The rows of R fall into 4 groups, which share some directions, and each row is roughly a mix of its group's hidden directions.
R, 144 rows:
[[ -4   7  18 -10   2  15  11  10   6  -3 -15  11 -21 -11]
 [-27  22  -4   7 -16   6   7  -3  -6   6  13  -3   2   3]
 [  0  12  -2 -19   1 -25   7  -4 -12  13 -13   6 -13  -4]
 [ 21 -21  15  -2  16   0   1   7  -6  -6 -10  12  -9  -9]
 [  1  12  -3  28   3 -17  -3   1  16 -11  11  -6   9  -4]
 [ -6  -1 -14   8   6  15   5 -11   9  15   6  -3   4 -28]
 [ 26  -3   0  -2   3   7 -15   6   5  12   4 -16  19  -5]
 [ 16 -12 -10 -26  10   9  -7  -3   6   7 -17  -1  -2  -9]
 [-18  -2  -8 -10  -8  21   5 -10 -13  15   2  11  -7 -14]
 [ -1 -12  10  21 -17  -2 -13   8  11 -18  -4   2   7 -13]
 [-16  14   5  -8   4   8  13   3  -7  -6  -9  16 -18 -18]
 [ 14   8   5 -10   2 -22   8   1  18   5 -20  -8 -11  -1]
 [  1   4 -12  -2  22  -3  -8   1  16 -17  -6  16  -8 -15]
 [ 15 -18   0 -13  26   0 -14   8   7  -9  -8   5  -2   2]
 [-26  23 -15   0   5   3  12  -6  -4 -10   4   6  -5  -4]
 [  8  -6  -4 -10  11  10  -1   0  22  -6 -18   5 -10 -22]
 [  5 -18   0   7  -6  17  19 -10  -7  11   4 -20  11   2]
 [-26  19 -14 -10  -2  17   9  -7   1   8   5  -5  -2   0]
 [-18  25   1   2 -22  -6   5  -3  12   5  -5   3 -11  -6]
 [ -7  -1  15  18 -13   4  18  -1 -21  -8   6  14  -7  -6]
 [ -6  10  -2  26  -7 -21   3  -1   6 -13   9 -10  10   6]
 [ -8   5   1   2  -2 -19  -8   5  25 -20 -14   3  -9   4]
 [ -7  -7  -4  -2   6   4  -3   0  10 -21 -14  20 -13 -19]
 [-12  26  -4  12 -14 -12  17  -6   6 -10   1  -7  -2   7]
 [-29  19  -8  12  -5  -5   8  -1  13 -11   2  -8   0  -3]
 [ 21  -9  14 -17  -5   9  10   0 -15  15 -12   1  -7  -3]
 [  4   4 -13  -7  20   5 -22   2  -4  14  19   4  10   0]
 [ 17 -23   8  -6  11   8 -21   9  -4  12   5   2   7  -5]
 [-13  21  20  -7 -10  -5   1  18   2  -9 -11   0 -11   6]
 [ 11 -25  16   7 -10  -1 -17   3  -7   7   5  16  -4   3]
 [-18 -12  -9  15  -9 -10  22 -19   1   0  -1  -6  -3  -4]
 [ -2 -18  -9 -12  32   4  -7  -1  -2  -3   4  12  -6   7]
 [  8 -31  -3 -14  11  19  -6  -1  -6  -3  -7   3   3   0]
 [ 18  -1   0   6  -5   0  -6  -2 -17  17  19  -8  17  13]
 [-20  19   5   4 -14  -7  16  -1  10  -9 -12   1 -14  -4]
 [ -6   8  11 -11 -23   2  14  -4 -18  12  -5   6 -13  11]
 [-28  18  -4   3 -12   2  17  -7   8   5  -4  -4  -9 -10]
 [  9 -11   2  -6   3   0  24  -8 -19 -11 -15   9  -9  -9]
 [ 17 -27   9   0   5   8  -4   1  -8   5  -5  12  -3 -20]
 [-13  -2  -6   2  -9  28   6  -9 -15   4   9  14  -3 -13]
 [  4 -21   0  -2  12  17 -17   4  -8  -2   5  16   3 -17]
 [-16   3  -9 -16 -12  13   6 -10  -9  21   4 -10   1  13]
 [-16 -11   5  11  10  18  -6   6 -10 -10  13  19  -3 -10]
 [-17  15  -3  19 -17 -13  13  -7 -11  -8  10   0   3   4]
 [-16  17   2  20 -13 -18   5   1  13 -13   1  -5  -1   1]
 [-19  10  -8   0   8  16   3   1   4  -5  -2   9  -5 -30]
 [-11   0   5 -14   2  22  14   1 -10  -4 -12  12 -15 -14]
 [-25  20  -7 -18   4  14  -8   9  -4  -8   1   4  -1   8]
 [-27  24 -15  -4   1   9   4  -4   6   2  10  -6   2   8]
 [  9   8  -9 -11  11   1 -22   6   8   7  10 -11  13  19]
 [  2   6  -1 -15  13  -6 -11  12  14   9  -4 -25  11  11]
 [  4  -6   7  14 -11 -31 -16   0  -2   3   6  11  -2   8]
 [ -8 -14  -1  -3   8  30  -3   1 -17   0  10  12   2  -9]
 [-23 -11 -11  21   4   0  -7  -8   8  -6  15   8   2  -9]
 [ 11 -27   1   7  15   6  -8  -3  -1  -1   2  17  -4 -18]
 [ 17 -27   6   4  -8 -16 -10  -1  -6   4  -3  -9  12   8]
 [ 12 -18  -6  -4  -4  -8  -9  -9  -1  25   5 -14  11  11]
 [ -7  18   9   6 -19 -11   3   4 -12  10  11 -10   6  20]
 [-19  20  -6  11  -6   2  18  -2  11 -12   2 -17   5   7]
 [ 21  -4   9   1  -9 -14 -14  12  -3 -11  -5 -12  16  12]
 [ 23 -29   8   3   7   6   5  -6  -5   6  -3  10  -6  -8]
 [ 20   4   1   5 -11 -21 -13  -1  22   7  -2  -9   4   9]
 [  5   8   8 -18  -4 -13  -6  10  -5 -13 -11   0  -4  27]
 [  0  -6  -1   7  -7   6  13 -12 -26  16  18   0   5  11]
 [ -9  20 -18  13   6   2 -10  -2   2  -8  22   0  14   0]
 [-26  16   0 -10   2  13  13  -1  -1   9  -2   8 -16 -10]
 [-18  15  -1  23   5 -11  -1   4  20  -9  12  -5   2   0]
 [ 11  -4  13  14   1 -25  -2  11  -1 -11   1 -14  10  14]
 [-17  19  -4  14 -10  -7   5   0  17  -4   6 -18   8  10]
 [-16  17  13  14  -1   4   0  17  -4 -23   8   3   2   6]
 [-20   4   4   1  -7  13  16  -5 -15   0   2  19 -16  -8]
 [-11  10   4  11   6  19  26  -3   3  -9   1   6 -13 -12]
 [-22  16   7  -4 -14 -10   3   5   9 -12 -14   8 -16   2]
 [ 10  -4  -3 -22   2   9  14  -7   1   8 -22   3 -14 -14]
 [ 20   7  -6  21  -2  -1   3 -10  -1  -6   8  19  -2 -20]
 [ -9  18  23  -9  -8   0   9  19  -1  -4 -12 -11  -6   5]
 [-16  11 -11  -4  -9  -9   7 -17   6  19   6   6 -14  15]
 [ -3  22 -10 -18   2 -15  14  -1  -2  -8 -16 -12  -2   6]
 [-22  12   5  16 -14 -14   8   6   0 -17  -1 -12   6   3]
 [  5   1   8   8 -12 -12  -5   4  15 -27 -12  13 -10   7]
 [ -7  -1   4  18 -19 -24  18  -9  -2   1  -5 -10   0  -5]
 [  3  -3  -1  -3 -16  10  24 -15  -6   8 -13   3 -10 -17]
 [ 31  -1   7   9   6 -17  -6   7  13 -10  -7  -4   5  -2]
 [ 14 -12  22   5 -11 -15   4   9 -10  -9 -16   5  -5 -10]
 [  1 -16   0   5   9  24   0   0 -19  -8   9  16   2 -12]
 [  8  -4  -4 -17   0 -18  -5  -8  11  15 -17  10 -17  -9]
 [ 24 -23   3  -8   6  -5  -7  -4 -17  15   1   7   2  -1]
 [  0 -10  -7  21 -11 -20   2  -8   5 -14   2 -13  14   8]
 [-17  22   0   2  -9  -1  14   4  11 -21 -13  -8  -4  -3]
 [  1  10  16  -6  10   0 -12  25  11 -18 -12  -2  -1  -6]
 [-19   5   1  -1   3  22 -11  11  12 -15  -2  12  -5 -15]
 [ 18   5  -2  -9   4 -10   4  -5  -8  22   7 -15   7  21]
 [ 11  16  11 -11  11  -2  11   4 -18   4  -1  18 -17   0]
 [-28   6 -17   8   7 -11  10  -8  -4  -8   1  -1   1 -17]
 [ 14 -30   2  -4   5  17  -8  -4  -8  12   4   9   0  -4]
 [  1  21 -12  13  -1 -19   3  -6  21  -1   3 -15   6   2]
 [ -4  27  -4  13   2 -24   5   2  10 -13   3  -5   1   6]
 [-13   9  -1   5   7  -1   8   1   7 -17 -11  14 -13 -25]
 [ 25  -6  13 -13 -14   5   3   1 -16  13  -6  -4   1  12]
 [  9  12 -14   7  14 -15 -17   2  21  -9   7  -4   9   5]
 [ 13 -22  -4  -3  16  16   3  -5 -21   5   9   1   9  -3]
 [ -2  13  -6   9   1 -17 -19   6  28 -10  -1  -3   4  -3]
 [ -7   5 -12  22  -6 -16  -3  -6  12  -4  10 -16  17   0]
 [-13  26  -4   5   3  -3  -6   4  16   5  16  -6   1  19]
 [ 13  -2  -4   6   4 -22 -23  -2   9   2   5  21  -6  -3]
 [-14  21   2  16 -11 -20  17  -2   0   0   2 -13   2  -2]
 [ 13  -1  19 -10 -10  14   5   4 -17   7  -4  19 -15   0]
 [  3  -9  -1 -18   4  -3 -19  -1   4  24  -5  15 -12 -10]
 [ 29 -17  17   3   5  -4 -12  12  -5  -8  -3   3   4   3]
 [-23  21  -2 -14 -13   6  12   0  -7   2  -4  -7  -5  13]
 [  8   2  16 -20 -12  -7   3  11 -11  -8 -23   1  -8   6]
 [ 11   0  -3   8 -11 -18  13  -8  -2   3  -1 -24  13  15]
 [ -3  30 -18   1  -3   5  10  -8  18  -3   0 -12   4  -2]
 [ -4  12 -20   7   2  -3  -1 -12  15  14  15 -15  10  11]
 [-10  -8   7 -11   6  29  -8  10 -17  -1   6  11   0  -4]
 [ 21 -14  -5 -11  17  -6   1   2   2   0 -12 -21  14  -2]
 [-27  13   1  -8 -15  -4  -7   3   7  13   3  -7  -4  17]
 [ -4  -6   5 -19   6  20  -6   4  -7  15  -5  13 -10 -18]
 [ 21  -3   3 -18   7  24  -5   8  -2   8  -8  -5   6 -13]
 [ 10 -16   8   9  15  17  -4  12 -12 -13  10  -5  16   3]
 [-10  17  -5   4   7 -10  -5   7  16 -21   3  -7   3  22]
 [ 18 -15   7   2   9 -12 -17  11   6  -4   1 -14  14  15]
 [-25  22  -7  -3  -4  -2   3   3  16 -17  -9  -4  -5  -3]
 [ 16  -7   2   9  -6 -18 -11   5  15 -18 -10 -12  12   4]
 [ 10  -1  12  17   2 -18  21   0 -12 -17  -7   6  -6  -7]
 [ -9  24   2   5 -25 -12   4   0  12   7  -4 -13   0   3]
 [  1 -22   2  -1   5   7  -4  -2  -9  -9  -7  24 -10 -20]
 [-19  31  -9  -1   8 -11   8  -2   4   3   8  -1  -7   9]
 [-16  21 -11 -13  13   9 -19  11  13  -4   4  -1   4   0]
 [ -1  15  -5  20   0 -27   5  -2   1 -12   9  -8   9  10]
 [  0 -17  -1 -15   4  18   9  -8  -8  10 -11  12 -13 -17]
 [-17   9  -5  21   7  -2  -9   6   8 -19  10   9   4 -16]
 [ 30   1   0 -15  -1  -7  -7   3   6   8  -8 -15   8  15]
 [-10   4  -1  16  13  11 -17  12   2 -13  21   6  11  -2]
 [  2   7   1   8  -3 -25 -13   7  21 -11  -2 -10   5  15]
 [-28  14  -3   3 -16   0   4  -6   3  -7   3  14 -14  11]
 [-26   9  -4 -13  -7   3   3  -2  14  -3 -15   8 -17  -9]
 [ -1   3  16  -1 -26 -11  14   3  -8  -6 -13 -11  -1  15]
 [-15  34  -6  11  -4  -6   9  -2   9  -9   6   4  -6   1]
 [ 10 -19   7 -16   9  22  -4   3  -3  12  -7  10  -9 -13]
 [ 15 -26 -12   3  17  -3 -13  -5   0 -13   2   7   8  -1]
 [-23  12   5   1   4  10   6   8   5 -13  -7  12 -13 -20]
 [ -7 -15  13  -2 -10  20  12  -1 -22   9   6   3  -4  12]
 [  6  17   5  -2 -20 -18  -8   6  17   2 -10 -14   4   9]]
One row of each group comes first, with its name. Which group is each row after those in?
[ -5 -10  -6 -19  12   8 -21   3   2   2  -5  21 -10 -11]
(13)
[  9   6  12  -7 -16  -3   3   0 -18  18   7   0  -2  24]
(119)
[-26  24 -15   7   3   1   7  -5  10  -4  10  -4  -1   4]
(38)
[-17   0  -5   2 -17  -5  15  -7  -4  -9  -4 -20   9  19]
(60)

[ -4 -19   7  -5 -23  12  15 -11 -12   8 -11   4  -9  -4]
(60)
[ 31 -10  -1  -4  12   1 -16   1   2  13   9  -1   8   9]
(119)
[-15   6 -10  10  26   0 -14   6   7  -7  17   4   6  -6]
(119)
[-18  27   0   5  -5   3  11   6  12 -18  -5  -9  -2   1]
(13)
[ 14  12   2   3  -9 -25   3  -1   2   8   2 -16   6  21]
(13)
[ 21 -22   7 -15   3  15  -2   2 -14   6 -10   7  -1  -8]
(13)
[  9 -27  18   1  -1  -3  -3   5 -17  -6  -5  16  -8   2]
(38)
[ 19   2  16  -3   7  -2 -14  20  -2 -20  -3   3   3  13]
(38)
[-18  14   1   7 -13  15  13  -7  -6  -3   4  19 -15  -8]
(60)
[-21  32 -10   1   2   2   4   2  10  -4   8  -7   1   5]
(60)
[ 18 -21  -1  -5  14  21 -10   3  -7   5   4  -1  11 -12]
(60)
[ 23 -10  11 -11   1 -15   0   5  -1 -10 -22   8 -10  -3]
(38)
[ 13  -3   3  -7 -10 -12 -15   5  -6   9   5 -14  14  25]
(38)
[ 23  -7   0   5  16 -12  11   0   3 -24 -12   0  -1  -3]
(60)
